In the data rows, 128 means zero.
Here is a table of points, one per row:
[221 135 113 181 205 134  47 130 189 147 168  96 147 147 179 111 105 172
 142 125 144  96 187 143 138 104 108 126 119 167  85 114 122 178 134  72
 100 176 183 136 170 111 115 114 171  94 172  77 166   0 130  91 121 166
 168 162 174  96]
[113 104 145 112 105 119 151 113  82  86  56 192 112 111 158 114 151  63
 100 101 134 144 123 185 104 112  83 160 116  99 117 161 190  38 149  92
  97 110  83 124 159 162 133  99 113 147 115 101  76 212 105 181  94 129
 123 133  94 192]
[171 135 110  85 108  95 151  74 161 138  90  60 131 112 100 124  84 137
 142 177 154 107 152 106 117 176 144 185  63  92 158 158  84 201 137 201
 106 139 166 166 124 124 146  94 119 147  52 118 200  78 174  97 165  88
 186 155 170  73]
[180  84 164 117  32 109  84 130 121 157 122 155 123 237 159   0 172 187
 120 131 183 153 109 200 180 122 110 148 141 128 108 140  53 137  42 131
  89 162 143  99 191 120  96 143 202 125 216  98 150  90  62 119 222 164
 116 121 132 104]
[ 95  71 191 115 180 101  89  32 122 118  73 186 112 102 129  51 115 140
 105  99 112 172 115 202 121 134 111  43 196 232 176 179 154  73 105  90
 154 148  96 105 127  97 181  70 168  44 182 112  94  96  45 128  77 123
  87  72  92 208]
[ 68 122 137 178  83 134 156 127 165 187 165 204 125 108  86 133 105 162
 143 155 131 168 117 102 160 135  29 138 141  76 112  54 135  97 113 143
 124 148 173 114 102 117  61 160 123 121  89  91 143 103 103 119 133  89
  71 157 141 133]
[ 84 149 135 127 155 112  77 169 199 202 138 145   7 193  87 172 171 142
  99 117 104 196 100  68  99  38 148  48 183 154 163  37  91 134 111  78
 147 127  72 108 219 168 108 146 163 109 197  85 127  66  92  20  65 140
  84  62 162 152]
[172  81 110 103 157 102  84 189 117  99 141 140 121 166 149 115 103  91
 174 111 129 135 165 106  78 147 139 147 111 138 155 124  86  89  76 165
 153 103 124 186 185 132 173 164 151 158 152 103  65 123 105  88  90 129
 138  79 154 211]
[ 89 164 117 102 125 187 180 131 140 145 102 144 192  80 123 111  90 106
 106 168  96 122 164 126 243 140 114 207 120 164  32  86 172 120 191 157
  78 108 184 157  73 132   0 147 127 153 125 179 164 120 128 162 212 124
 127 174 167 125]
[ 55 150 134 159 152 111 150 123  85 142 101  93  47 141 137 255 124 163
 120 138  63  80 151 140  95 164 164 151 128 200 123 122 149 213 147  93
 133 107  97 143 129 143 156 131 140 147  80 203 140 131 167 115  83 187
 109  53  78  82]
[158 153 227 147 130 117 111  78 178  96 150 150 154  90 158  25 151 145
 136 119 151 118 150 120 124 140 151 119 119 191 149 182  59 100  83  95
 124 153 181  79 119 104 207 144 163 139 185  75 150  10  98  80 100  88
 131 109 195 129]
[125  73 134 151 132 106  88  82 119 158 102  97 192 140 157  48 150 123
 124 159 121 191 227 131 196 149  58 205 109  98 147 142 102 124  61 151
 100  87 157 139 116  62 128 122 189 155  77 178 154 123 139  86 212 157
  73 174 140 159]
[119 165 119 154 153 210  99 136 161 153 145 102 127 102 153  54 132  88
 137 166 144 121 120 164 125  90 156  73 127 147 100  83 103 140 121  98
 130 148 148 139 112  99 143 178 119 124 162  74 144 123 102 155 103 159
 171 136 145  66]
[132 122  94 122  81 165 173  94 136  71 168 141 138 127 118 132 139 163
 174  57 104  85  74 100 173 131 115 129 131 168  85 135 141  97 141  74
 145 147 115 155 126 151  69 147 178 112  65 169 136 111  81 152 166  98
 142 138 149 119]
[105 134  87  94 134  91 227 129  43  71 176 116  87 119 126 209  80  59
  84 152 103 114  84  90  97 140 139 129 125  62 220 157 145 147 159 174
 140  74  89  90  89  88 173  77  39 149  39 149 141 190 223 157 126 140
 135 151   1 157]
[ 69 144 145 159 175  39 106 145 129 167  79  35 142  53 179 161 124 107
  78 160  96 144 132 177 121 110 119 123 159 108 163 160 164 184 115 134
 122  91 125 106  61 149 171 125 147 130  83 200 128 143 253  94  99 123
 128 134 108 169]
[161 119  95 133 155 154 156 105 176 146 142  64 214 132 121  65 189 143
 143 143 195  99 109 152 153 197 147 157  93 113  97  74  80 154 108 133
 143 142 237 162 151 108  99 172 166 118 140 134 169  31 161 126 190 104
 132 151 131 122]
[ 98 140 237 117 186 147  53 120 172 191 147 148 119 147 205  89 166 133
 113  74  96 179 176 127 119  37  89  87  92 128 107 114  95 116 105 153
 108 148 101  75 168 102 149  87 180 191 144 140  54 116 107  91 153 116
 120 124 123 232]
[173 119 146 107  77 130 110  99 119  93 149  91 116 121 188  74 131 137
 109 164 150  57 130 188 109 224 103  95 104  98 202 127  97 113 105 251
  77 109  83  95  78 166 233 124 104 137 113 134  99 222 188 148 115  72
 105 110 119 134]
[162 114 134 152 166  74 163 179 167 122 153 136 117 167 120 160 161 145
 128  93 127 189 132  45 150 119 154 104 162 149 241 144 145 104 146 192
 157 131  70 113 158 122 176 166 132 128 117 124  67 168 132 167  47 176
  99  95  40 161]
[150 138  68 122 181 181 143 163  76  28 128 152 103 166 134 255 145 133
 149 123 122 111  85  71  48  86 187 127 118 123 134 150 189 102 181 136
 189 123 108 127 101 191 105  66  95 112 110 141 103 178 152 127 144 134
 161 177 100 129]
[104 131 100 115 151 106 149 140 213 150 100 104 112 125  29 133 131 172
 147 113 164 112 104 109 155  68 110 124 145 119 170  98 109 166 105  90
 122 177 122  99 175 117 130 139 109 107 181 111  67  29 122  45 129 160
 119 122 143   1]
[ 71  78 130 173 109 143  83 216 101 133  93 121 133 199  81 131 127 180
 160  74 106 150 128 133 175 122 122 100 109 120  53  67 139 141 149  51
 174 202 168 130 153 110  69 173 139 100 191  77 107  91  43 132 114 181
  92 152 174 128]
[117  39 126 124 151 125 150 128 102 156 143 134 198  26 184 121 108 164
 119 185 124 124 101 206 103 159 149 140 137 127  98 143 136 173 156 144
  94  74  94 111 128 137 166 144 136 187  63 211 136 197 219 164 105 102
 112 133 120  98]
[123 180 127 158  95 145 188 138 100 104 150 142  88 105  34 154 174 137
 185 137 148 130 108  57 191 104 106 117 174 142  76 195  87  88 173 100
 182 208 134 144 173 118   0 122  90  65 169  35 149 132  23 118 119 181
 174 142 154  67]
[165 106 119 111  85 114 124  77 109 153 135  92 210 128 182 108 115 118
 119 150 132  80 141 164  83 191 147 237 106 107 110 163 137 147 103 197
 143 105 209 162  95 113 179 110 126 171 152 153 184 133 160 133 151 111
 150 119 126  84]
[187 176  65 133  86 145 125 125 135  45 149  40 147 101 157 133  88  93
 132 185 116  96 153 213 131 146 117 178  36 107 136  97 148 202 113 172
 117  96 141 131 137 106 212 105 122 137  75 182 212 175 168 179 198 110
 216 178 145 111]
[143 161 140  85  87 147 115 191  80 117 151 181  89 177  41 213 151  49
  93  74 106 115  48 116 141  28 135  44 176 119 112 134 128  39 111  90
 141 103  51 146 113 184  89 155  46  81 189  80  86 132 138 162 110 147
 157 140 118 165]
[106  97 127  64  82  96 218 155   0  73 113 121 115  88  88 216  88  46
 122 147  91 113  74  97  85 160 156  93 170  66 109 101 197 132 159  24
 154  35 139 175  51 131 105  87  93 157  34 195 208 255 167 186  99  61
 114  84   6  90]
[126 225  81  98  98 158  30 145  92  87 156 187 119 133  96 111 102  76
 112  81 145 103 143  83  88 145 143  83  98 105  68  98 136 117 168 138
 157 215 140 145  96 118 126 100  67 100 195  83  80  98 119 188 105 105
 143 128 190  97]
[151 135 104 128 118 133 157 100 141 152  80 188  89 111  71  36 102 167
 164 113 172 159  83 124 160 124  78 104 176 155  82 198 140  36 143 127
 117  77 114 114 111 124 142 163  76 137 119 120 135 177  86 109 101 140
  99  74 152 161]
[105 135 143 179 152 123 133 112 179 158  70 101 195  87 142 209 156 162
 156 192 145 133 196 156 196 121 219 192 109  22 113 153 123 242 170 126
  74 114 170 213 154 111  89 124 202 164 145 216  88  28 135  97 132 139
 103 165 166  58]
[128 101 182 134 171 141 125  74 147 166 124 161 125  90 146  98  91 119
  84 102 107 122 138  67  21 186 128 121 112 169 203 179 173  90 143 180
 139 107  57  45  81 210 155 127  62 107  69 125  93 175 114 173 114 114
 168 104 139 208]
[128 172  67 112  95 159 156 203  99 142 192 131 106 221 132 230 128 131
 134  70 138 133 132  85  73 103 172 115 147 157 144  84 144 118 128  98
 121 155  74 118 128 126 114 129  94  98 154  76 135 223 108 163 158  95
 100 142 104 131]
There is one direction along which these points spread out most. Take the direction at right angles to it along which they spread out most. Go by this last direction. How many in every 100 of the points above lie lower along it than each point below? Round to a whole number. More than half of the points above lie lower than the first one.
[117  39 126 124 151 125 150 128 102 156 143 134 198  26 184 121 108 164
 119 185 124 124 101 206 103 159 149 140 137 127  98 143 136 173 156 144
  94  74  94 111 128 137 166 144 136 187  63 211 136 197 219 164 105 102
 112 133 120  98] 76
[172  81 110 103 157 102  84 189 117  99 141 140 121 166 149 115 103  91
 174 111 129 135 165 106  78 147 139 147 111 138 155 124  86  89  76 165
 153 103 124 186 185 132 173 164 151 158 152 103  65 123 105  88  90 129
 138  79 154 211] 41
[187 176  65 133  86 145 125 125 135  45 149  40 147 101 157 133  88  93
 132 185 116  96 153 213 131 146 117 178  36 107 136  97 148 202 113 172
 117  96 141 131 137 106 212 105 122 137  75 182 212 175 168 179 198 110
 216 178 145 111] 88
[162 114 134 152 166  74 163 179 167 122 153 136 117 167 120 160 161 145
 128  93 127 189 132  45 150 119 154 104 162 149 241 144 145 104 146 192
 157 131  70 113 158 122 176 166 132 128 117 124  67 168 132 167  47 176
  99  95  40 161] 12
[ 84 149 135 127 155 112  77 169 199 202 138 145   7 193  87 172 171 142
  99 117 104 196 100  68  99  38 148  48 183 154 163  37  91 134 111  78
 147 127  72 108 219 168 108 146 163 109 197  85 127  66  92  20  65 140
  84  62 162 152] 3
[113 104 145 112 105 119 151 113  82  86  56 192 112 111 158 114 151  63
 100 101 134 144 123 185 104 112  83 160 116  99 117 161 190  38 149  92
  97 110  83 124 159 162 133  99 113 147 115 101  76 212 105 181  94 129
 123 133  94 192] 21
[105 135 143 179 152 123 133 112 179 158  70 101 195  87 142 209 156 162
 156 192 145 133 196 156 196 121 219 192 109  22 113 153 123 242 170 126
  74 114 170 213 154 111  89 124 202 164 145 216  88  28 135  97 132 139
 103 165 166  58] 97
[161 119  95 133 155 154 156 105 176 146 142  64 214 132 121  65 189 143
 143 143 195  99 109 152 153 197 147 157  93 113  97  74  80 154 108 133
 143 142 237 162 151 108  99 172 166 118 140 134 169  31 161 126 190 104
 132 151 131 122] 82
[128 101 182 134 171 141 125  74 147 166 124 161 125  90 146  98  91 119
  84 102 107 122 138  67  21 186 128 121 112 169 203 179 173  90 143 180
 139 107  57  45  81 210 155 127  62 107  69 125  93 175 114 173 114 114
 168 104 139 208] 32
[ 68 122 137 178  83 134 156 127 165 187 165 204 125 108  86 133 105 162
 143 155 131 168 117 102 160 135  29 138 141  76 112  54 135  97 113 143
 124 148 173 114 102 117  61 160 123 121  89  91 143 103 103 119 133  89
  71 157 141 133] 56
[180  84 164 117  32 109  84 130 121 157 122 155 123 237 159   0 172 187
 120 131 183 153 109 200 180 122 110 148 141 128 108 140  53 137  42 131
  89 162 143  99 191 120  96 143 202 125 216  98 150  90  62 119 222 164
 116 121 132 104] 68
